In the rows, 128 means zero.
One turn moves every row onto another: examples first, then more rows asked:
Buliv: [110 127 123 107 116 131 103 163 135 131 153 115 117 123 165 111 148 142
 146 126 154 154 134 160 138  97 127 119 117 132 148 137 117 119 124 134]
magaf: [133 140 110 107  98 129 151 139 125 134 179 116 120  97 129 147 166 120
 111 131 114 115 141 137 127 150 127 112 117 113 167 134 149 141 145 111]
nitu: [136 113 135 111 118 134 114 150 138 125 145  98 105 121 152 106 146 124
 138 156 148 156 120 169 143  99 135 144 117 118 132 142 124 121 124 134]
noris: [125 126 133 143 104 148 140 149 128 137 127 113 162 120 149 121 167 145
 139 147 147 139 138 129 141 151 128 111  78 121 155 121 138 122 112 134]
valil: [113 126 137 105 127 128 162 132 135 143 119 103 106 134 119 167 110 143
 130 148 131 103 144 137 116 161 105 100 142 143 101  85 106 137 136 141]
mel: [114 157 114 102 116 143 155 125 118 137 156 133 129  84 132 150 135 120
 120 124 125 131 115 141 123 142 102 122 115 111 157 129 137 139 149  92]
pimi: [107 105 128 102 117 110 162 129 143 127 155 111 115 157 129 177 115 163
 148 101 137 119 117 163  98 146 117 111 152 114 113 129 121 114 120 121]
zes: [125 129 130 100 141 136 159 120 149 147 127  89 124 154 135 146  94 147
 122 142 109 123 142 144 108 161 120 116 146 115  88 112 132 142 133 149]
berur: [129 131  98 104 131 129 148 124 144 143 129  93 111 137 142 158 116 121
 131 142 127 109 157 144 135 169  91 114 144 131 100 108 140 128 164 148]
dof: [118 124 162 142 136  99 152 135 150 125 136 108 112 137  98 140 126 133
 154 129 145 121 144 132 110 158 118 129 140 150  92  97 117 125 126 126]
gab: [128 127 125 108 125 125 110 140 124 133 146 127 113 125 149 135 133 155
 132 148 144 163 109 163 148 112 137 148 117 101 136 152  99 136 135 131]
kizod: [119 150 104 109 107 143 130 137 127 126 169 123 116 104 150 145 157 117
 132 126 114 124 142 146 147 146 128 108  97 135 162 122 135 160 150 121]
buzed: [128 113 158 147 126  79 171 134 142 136 136  96 119 148 126 151 127 118
 132 125 149 130 135 140 107 163 117 141 130 132  94 119 142 124 112 115]
dise: [133 118 120 102 139 101 122 152 152 131 145 107 103 107 152 137 152 122
 137 155 156 169 120 167 142 110 123 135 120  99 143 125 118 121 129 128]
zuvup: [136 137 139 135 113 135 146 125 147 129 114 118 134 127 128 120 157 155
 117 119 130 165 123 144 143 151 122 126  79 110 158 116 132 131  90 148]
Vovu: [125 112 142 132  95 146 139 149 139 144 130 101 162 126 146 120 175 157
 102 130 141 140 121 123 113 148 113 112 102 111 150 116 126 116 110 140]
rupu: [117  94 116 109 126 109 174 115 147 135 164 107 113 169 119 174 102 147
 133 110 127 136 135 142 132 158 118 111 137 118 122 129 110 112 110 122]
dupom: [119 146 103  99  86 139 151 134 122 131 166 128 109  97 124 130 140 114
 136 113 115 131 119 151 140 140 123 126 113 119 166 136 139 149 135 114]
gufel: [131 119 138 138  88 171 134 129 149 133 117 117 146 124 145 130 155 144
 117 139 131 140 120 134 137 166 114 116  87 110 156 127 118 121 120 150]
regu: [121  96  90 106 120 113 138 137 166 125 153 102 122 166 126 152 113 152
 166 106 150 131 124 147 128 151 105 111 152 134 124 118 118 107 125 130]
nipim: [130 113 128 102 117 112 101 156 148 122 169 104 108 118 169 116 154 134
 117 144 148 148 125 160 120 113 131 131 142 125 144 136 114 131 128 131]
tel: [125 124 161 131 136  86 165 126 154 147 157  99 116 156 117 134 114 126
 148 118 130 121 137 127 124 161 106 157 141 130 109 130 134 139 120 143]
zum: [134 122 137 119 131 126 158 137 157 148 129  96 106 146 141 172 119 124
 122 134 116 101 134 148 104 165 103 102 147 116 101 106 125 158 140 156]
Retil: [130 117 138 139 126 110 164 123 142 142 138  88 143 154 118 130 132 133
 155 122 150 117 137 127 125 160  88 152 124 159 111 112 148 118 134 116]
Lol: [143 157 126 121 121 154 153 131 117 120 167 128 110  98 134 134 120 122
 122 124 105 119 118 136 151 126 112 112 108 108 155 135 139 153 127 124]
fada: [ 95 100 125 103 131 104 152 134 137 119 151 114  96 141 101 177 127 151
 161 117 143 114 137 142 126 156 115 111 145 124 107 106 109 115 115 128]
puz: [134 129 155 135 124 159 130 138 176 120 126 111 150 118 141 135 158 152
 129 129 139 140 102 126 122 153 100 114  93 108 160 112 128 123 112 141]

Vovu -> nipim
berur -> Retil
tel -> rupu
Now find these:
zum -> buzed
zuvup -> gab
dise -> mel
gufel -> nitu
noris -> Buliv
valil -> dof

One turn moves every row onto another: examples first, then more rows asked:
tose: [122 125 120 119 167 147 139 127 139 134 119 108 131 108 162 104 117 135
 115 100 150 106 107  99 147 107 154 133 109 140 115 127 122 145 138 134
 129 145]
Lusuf: [133 129 129 144 119 130 123 155  63 119 140 138 129 142  99 109 105 116
 126 139 131 129 139 133 138 110 112 113 113 126 100 104 137 114 139 138
 105 124]
tuvef: [129 128  92 130 128 141 126 122  94 102 118 118 124 130  80 126 132 123
 137 127 127 143 152 113 104 105 144 133 122 119 123 180 131 114 144 110
 125 118]
Napas: [149 136  91 148 135 131 125 122 101 124 130 118 105 101 125 134 126 125
 144 114 134 141 134 110 124 118 118 126 143 118 137 110 109 135 166 157
 165 134]
dedo: [113 125 107 127 117 135 136 142 124 133 132 144 133 124 143 136 136 137
 159 145 121 154 143 139 133  89  93  95 120 120 149 133 138 132 142 118
 165 113]
kagal: [145 145 118 126 134 128 125 138 122 104 136 111 116 136 101 121 112 161
 125 104 136 128 135 151 118 138 126 122 159 131 117 146 170 143 146 131
 135  99]
Nefom: [129 138  97 134 160 127  88 132 120 115 104  91 133 139 123  90 150 158
 134 133 121 133 129 108 138 135 133 133  97 120 112 119 128 126 127 154
 146 152]
dep: [159 123 120 132 144 152 144 109 112 108 113 119 147 138 105 133 131 146
 134 119 112 144 154  85 105 132 132 117 122 128 142 169 117 114 133 137
 110 123]
tade: [147 157  95 130 142 150 102 159 138 119 139 137 147 141 115 147 123 129
 128 132 147 141 128 109 114 129 157 112 126 132 125  94 118 129 148 129
 114 104]
pelu: [148 152 109 122 140 156 137 143 158 117 115 101 145 143 117 121 153 131
 127 106 113 132 125 125 141  77 130 112 132 136 138 101 127 142 117  99
 148 113]
rogul: [132 124 111 114 144 140 121 152 130 102 151 124 141 119 108 125 124 173
 122 122 131 120 133 107 109 155 108 132 134 111 126 135 160 135 131 155
 127 105]
leli: [149 141 108 150 136 120 140 134 126 134 121 139 128 113 119 129 131 153
 151 118 138 147 133 136 102 130 102 113 124  85 134 123  90 128 154 129
 120 144]
tima: [128 133 148 139 122 131 130 132  95 136 173 130 134 149  92  94 135 132
 126 143 126 137 140 119 157 114 102 133 124 128 119  97 127 133 152 131
 115 132]
Lago: [133 123 162 152 126 149 112 112 143 120 113 146 140 148 152 127 111 146
 120 156 109 113  86 118 131 119 112 132 123 128 104 122 134 108 107 109
 110 114]
peva: [124 119 166 144 157 138 142 134  96 130 127 145 112 149  95 113 158 121
 104 129 114  95 118 122 144 118 143 127 144 103 131 133 148 136 125  99
 137 121]
vib: [100 132 153 136 121 127 125 135 108 131 180 130 118 121 166 124 126 132
 118 128 125 133 119 118 162 110 152 129 127 128 131 148 131 116 143 122
 138 125]
fafef: [112 136 123 135 115 138 122 129 112 131 108 141 111 131 150 102 106 113
 108 148 124 120  98 109 151 100 140 141 113 147 116 116 159 122 136 123
 138  84]
ruso: [129 127 124 133 122 138 122 128 101 115 115 147 129 123  88 136 134 169
 125 104 134 125 130 114  95 148 121 137 147 136 133 126 168 149 129 120
 131 108]
Vobe: [127  99 137 117 155 142 113 177  94 128 122 160 139 138 126 141 138 122
 114 159 117 115 132 104 155 117 133 117 121 107 122 148 156 134 128 130
 126 105]
kiv: [141 135 151 137 144 132 118 144 145 151  76 123 139 147 138 106 142 130
 127 121 127 129 117 118 126 114 110 125 129 125 117 185 128 144 123 114
 123 130]
Bep: [126 122 163 129 145 143 127 146  98 130 143 149 140 105 161 145 110 136
 132 146 124 121 129 118 148 128 161 125 110 114 146 123 125 133 121 118
 114 140]
dib: [145 138 107 132 108 132 108 118 142 111 157 116 124 153 107 135 143 142
 108 120 133 153 110 105 112 108 148 113 133 157 116 107 133 113 150 132
 147 111]
fop: [115 131 118 157 157 161 129 139 121 113 138 138 132 124 133 132 129 131
 173 140 103 118 134 139 130 116 104 121 145 103 152 106 127 123 132 108
 168 126]
fof: [111 149 102 149 147 126  88 102 108 128  91 115 137 137 114 118 165 142
 125 108 152 131 119 121 125 138 127 129 106 127 116 117 126 127 122 137
 124 156]
Kugir: [138 157 150 118 140 153 129 126 148 141 136 130 127 126 137 105 123 120
 115 157 141 103 103 131 154 116 125 133 103 114 132 111 131 163 129 105
 121 110]
bos: [116 110 134 125 145 143 118 127 143 138  98 134 155 118 144 124 123 160
 125 112 146 117 107 121 120  98 140 130 108 125  97 141 117 138 122  98
 105 159]
Fofo: [137 101 101 156 126 113 120 121 119 114 124 133 116 123 114 129 124 159
 160 140 112 167 129 128 109 115 117 143 143 117 118 122 120 102 156 135
 151 147]
fup: [147 136 123 131 134 135 129 131 139 108 123 130 134 147  80 122 130 158
 117 136 123 133 121 121  93 110 161 122 130 116 121  74 125 104 130 121
 115 119]
fepi: [122 121 138 122 161 139 131 109 129 147  84 115 124 114 121 116 149 107
 107 126 145 109 117 103 145 112 115 151 141 129 140 139 143 142 117 156
 130 131]
Nabuk: [141 107 156 134 151 124 139 131 121 127 152 137 119 163 139 135 145 119
  97 133 130 127 113 133 155 129 125 100 129 134 120 169 158 116 127 132
 128 117]
baso: [119 123 121 153 137 135 167 109 114 117 123 134 124 124 142 134 129 131
 138 116 118 125 126 140 118 111  97  92 132 122 156 110 136  92 122 135
 155 123]
koz: [122 151 107 141 154 107  93 117 126 133  84 105 134 154 125 101 142 161
 138 124 137 155 139 145 150 125 137 123 124 132 110 127 133 123 140 145
 117 138]
virit: [110 105 116 140 166 137 109 150 137 122  98 119 120 132 127  99 125 106
 132 147 125 119 108 126 125 122 125 168 128 123 110 170 152 113 119 130
 137 133]
pur: [108 109 119 162 125 127 144  91 105 124  96 141 115 125 147 133 166 141
 107 120 107 122  90 111 158 103 123 137 123 118 108 138 128 107 137 115
 128 129]
leri: [133 136 106 126 162 154 138 100 127 110 149 108 132 134  88 126 139 125
 137 130 132 134 159 112 134 123 137 148 151 111 143 161 120 121 154 137
 113 119]
zofig: [ 98 106 121 138 150 138 114 120 136 126 108 118 130 126 148 108 109 148
 131 110 131 120 108 118 147  85 162 158 145 144  86 135 137 118 142 112
 132 140]
rasig: [142 110 121 140 165 151 132 135 125 110 106 125 133 113 145 132 147 140
 133 158  99 104 105 130 162 119 126 136 104  81 110 128 113 130 126 115
 119 147]
vegov: [132 134 104 139 148 126 142 133 124 139 109 132 117 124 167 125 147 121
 131 141 123 142 113 136 182 114 142 125 107 127 122 153 129 152 165 111
 130 121]
vesop: [115 123 176 139 112 130 127 126  88 117 134 132 120 116 136 127 118 151
 118 131 108 115 119 134 140  89 158 123 130 104 120 131 127 109 117 104
 127 138]
Baman: [121 131  90 146 143 155 127 149 167 100 138 122 156 150 131 135 148 125
 126 110 121 136 105 127 117 110 116 124 122 135 125 117 128  95 102 103
 124 120]
butul: [158 128 151 163 133 143 119 137  84 121 157 138 144 158 120 119 117 126
 137 135 119 137 131 114 138 142 107 114 120 156 116 109 126 129 137 129
 111 142]
devez: [114 119  84 125 143 146 136 134 142 116 101 134 150 132 120 141 142 120
 126 123 125 151 125 121 139  87 138 133 134 156 144  86 151 110 111 121
 126 104]

ruso -> tuvef
butul -> fof
Now find these:
bos -> vesop
kiv -> peva
Fofo -> dib
pelu -> fop
pur -> fafef

One turn moves every row onto another: examples first, then more rows asked:
bovo: [101 139 137  72 133 144 124 152 131 120 126 103 126 154  97 116 148 160
 160 148 160  79 162 100 116 108 146 183]
famup: [110 131 137  83 149 134 123 102 135 119 111 132  92 144 125 139 180 177
 146 147 145 113 122 102  80  84 134  97]
pulo: [ 85  96 159  91  95 147 126 124 155 143 110 121 137 139 129 124 189 146
 156 154 163  96 142 112 114  66 131 125]
bam: [117 121 144 111 130  85 111 120 148 113 120  93 146 120 129 158 145 175
 134 137 153 148 127 115 107 109 154 148]
rume: [101 147 126 116 154 109 120 139 147 145 140 108 126 124  72 127 154 150
 164 146 134  97 141  99 105  71 118 129]
zaru: [125 150 152 119 152 133 129 131 148 111  90 110 110 165 104  93 148 160
 137 171 139 100 147 120 123  89 131 116]
gusog: [124 134 148 103 113  90 125 128 143 117 127  90 155 118 121 158 140 161
 146 127 133 138 135 113 109 112 159 159]
Boku: [ 86 121 154 125 135 156 121 126 134 128 117  98 134 131 141 149 173 186
 144 136 137  74 154 124  99  99 173 126]
Vute: [ 97 121 152 123 147 155 130 119 139 120 124  87 141 121 139 150 174 179
 135 140 143  67 157 112  88  90 164 134]
Maro: [119 120 155 106 116  80 122 134 163 110 113  95 134 111 122 145 130 179
 133 153 133 143 136 107 110  91 144 152]
noro: [118 107 145  79 109 117 156 109 132 114 122 121 131 163 103 158 152 151
 129 136 134 126 117  67  98  84 146 153]
Kibod: [110 117 136  73 129 151 118 151 128 132 117 115 133 144 111 100 153 154
 165 149 151  89 157  99 112 100 137 187]
zulis: [114  96 161  92 144 110 131 147 118 119  84 146 135 145 140 142 147 134
 144 157 140  94 134  76 113 102 117 127]
Mabi: [121  97 154 110 152 102 128 142 118 131  88 123 146 155 131 140 141 118
 139 158 150 118 125  90 105 100 118 123]
Miv: [130 147 153 117 158 122 130 140 156 110 103 109 102 150  95 103 128 167
 146 162 134 111 142 129 106  99 136 110]
Faz: [104 127 165  81 131 124 154  96 171 135 107  81 110 119 115 159 147 176
 158 143 143 112 166 110 124 104 137 121]
Muti: [123  91 160 106 141 119 131 142 123 118  93 126 138 162 146 146 154 122
 140 146 140 112 112  97  90 103 131 116]
zadof: [108 125 151  62 118 152 113 153 125 120 128 115 125 150 114 103 140 156
 142 156 145  96 170  95 109 113 140 173]
Gupab: [118 100 153 103 105 133 148 101 143 117 126 117 138 159  96 145 138 149
 134 141 117 138 125  80 110  89 138 158]
Bigo: [131  91 149 104 138 111 124 139 122 126  93 136 138 162 142 155 147 130
 139 158 154 103 131  98  92 109 122 112]
Lomo: [116 145 156 118 143 123 127 146 162 104 100  98 109 155 103 105 150 157
 133 161 124 107 163 112 126 111 117 108]
Por: [105 106 128  91 155 125 129 114 128 116 102 131  98 144 102 143 159 180
 142 149 151 110 110 114  82  84 124  98]
dalas: [115 109 152  81 110 134 149 108 124 121 134 126 134 147 106 155 148 139
 144 144 120 130 139  63 111  77 131 148]
kuf: [118 107 158 105 128 105 125 152 118 114  82 127 145 138 149 147 153 131
 138 158 156 105 136 102  95 100 107 115]
nar: [126 114 142  85 160 139 120 106 125 120 100 133  91 141 126 144 157 177
 154 148 157 108 110 104  83  89 122 122]
Kod: [105 128 159  92 131 124 158 100 172 147 113  82 127 132 125 164 144 163
 146 135 156  85 156 112 113 121 146 119]
nuz: [ 83 109 144 122 129 155 124 127 128 121 138  93 147 139 134 158 170 180
 126 138 149  80 148 112  92  96 167 139]
zuvo: [106 126 149  86 125 145 118 170 130 129 126 129 130 148 101 110 149 149
 169 145 154  84 153  95 114  95 144 180]
Gopu: [ 83 105 151  83 118 149 111 123 153 149 108 110 134 140 135 124 181 139
 158 144 160  86 151 103 141  70 145 130]
vimeg: [121 125 140 104 116  85 110 120 157 100 125  97 152 124 117 161 147 160
 144 143 136 137 138 106 105 103 161 160]
Seni: [ 96 126 142 107 121  83 108 131 144 106 110 100 153 118 119 151 148 174
 137 143 127 144 144 110  87  97 149 160]
kasal: [107 136 134  60 110 137 106 153 134 123 127 109 133 146 105 113 155 151
 147 122 153  94 159 101 100 105 137 178]
lisan: [ 93 141 126  84 130 100 129 139 152 149 136 110 128 120  68 125 154 148
 164 143 148 115 147 104  92  81 119 128]
nopi: [ 84  97 153 117 131 147 122 137 142 134 119  82 132 136 144 154 166 173
 119 133 141  80 150 113  72  88 152 121]
soli: [105 133 129  99 137 109 119 144 148 142 136 117 128 116  72 115 152 156
 160 140 160 110 142 110 124  66 109 129]
gotuf: [133 142 142 128 151 122 133 136 161 124 104 110 110 160  93  97 145 173
 138 158 129 111 154 121 117 104 124 114]
Konuv: [ 90 125 162 114 146 147 125 133 134 125 130 100 132 134 140 144 173 193
 118 131 143  81 162  98  73  97 159 138]
nelu: [115 159 146 115 146 133 122 123 144 106 104 118 115 148  98 103 149 171
 129 150 117  92 163 119 118 100 132 101]
vol: [109 139 155  80 124 127 153  88 160 141 113  75 125 131 121 157 137 165
 135 141 141 101 161 104 122  95 165 123]
vavul: [ 90 117 140  85  96 140 104 121 157 140 115 124 143 142 136 120 181 143
 163 161 160  88 134 118 126  74 146 141]

gotuf -> Kibod
Gopu -> vol
gusog -> Muti
Now find these:
rume -> vavul
bovo -> nuz
famup -> lisan
Lomo -> zadof
nopi -> Maro

One turn moves every row onto another: examples first, then more rows asked:
sona: [109 126 159 117 108  83 122 118 136 112 129 116 158]
zusi: [111 125 137 137 131 111 140 134 124 146 138 178 149]
noza: [111 149 147 126 122 123 140 118 127  96 133  91 147]
Fav: [123 139 160 133 133 119 137 128 129 161 120 152 124]
Rut: [116 162 132 131 132 129 152 130 126  97 120 116 108]
Dazaz: [118 134 157 122 123  77 130 111 126 101 134 111 166]
lazeg: [100 143 149 119 115 129 136 121 128 108 129  96 140]
dumiv: [156 153 155 146 100 108 145 131 139 102 163 142 131]
Nafuf: [104 128 145 129 115 102 130 133 108  89 149 183 121]
per: [125 111 136 129 129 123 148 130 136 136 144 117 169]
tifen: [116 123 154 132 131  98 147 131 120  92 143 185 105]
Muki: [121 122 155 132 126 102 148 132 125  89 146 184 106]
Timot: [130 128 146 138 126 107 159 118 136 115 133 192 139]
beba: [131 135 134 147 151 100 156 125 117 121 147 173 164]
gikap: [100 126 160 108 118 120 127 109 101  89 143 136 107]
rit: [122 142 155 131  96 110 131 140 116 145 144 150 110]
nama: [112 120 154 129 150 105 140 114 128 118 134  92 130]
buv: [119 160 131 130 121 130 150 130 136  96 120 116 109]
zat: [148 155 157 145 163 105 156 116 118 125 132 143 142]
buso: [112 126 159 112 110 124 128 107 122  72 149 135 114]
vabun: [124 128 145 137 129 104 157 120 127 122 129 196 136]
Tul: [103 130 157 118 124  78 125 116 113 118 127 115 157]
gug: [122 113 134 128 137 119 149 131 121 140 142 115 164]
poge: [112 159 131 128 124 131 147 132 128 104 116 116 106]
tupo: [140 159 149 144 138  93 152 128  88 120 153 141 123]
Laku: [111 129 147 134 115 103 136 131 118  76 157 180 126]
famu: [151 143 161 142 121 123 144 123 164 122 136 147 143]
sugi: [134 126 138 145 120 113 145 130 150 120 151 174 162]
dibo: [131 131 144 138 137 101 161 117 128 115 132 194 140]
dapi: [109 114 156 126 133 112 132 115 143 121 132  94 128]
zaze: [109 133 145 134 126  99 138 131 102  80 153 180 125]
Rofuf: [100 148 146 123 128 122 140 119 114 106 128  93 141]
dadud: [121 126 153 134 131  98 150 129 120  88 145 185 106]
boz: [130 115 135 131 138 116 154 127 127 130 146 114 170]
soveb: [113 133 157 115 131 114 138 104 101  69 150 133 115]
dazo: [122 120 155 131 141 108 140 112 145 106 139  92 136]

famu -> zat
vabun -> Timot
dumiv -> tupo
Now find these:
sona -> Dazaz
buso -> soveb
buv -> Rut
zusi -> sugi
per -> boz
tifen -> Muki
Rofuf -> lazeg
dapi -> dazo
zaze -> Nafuf

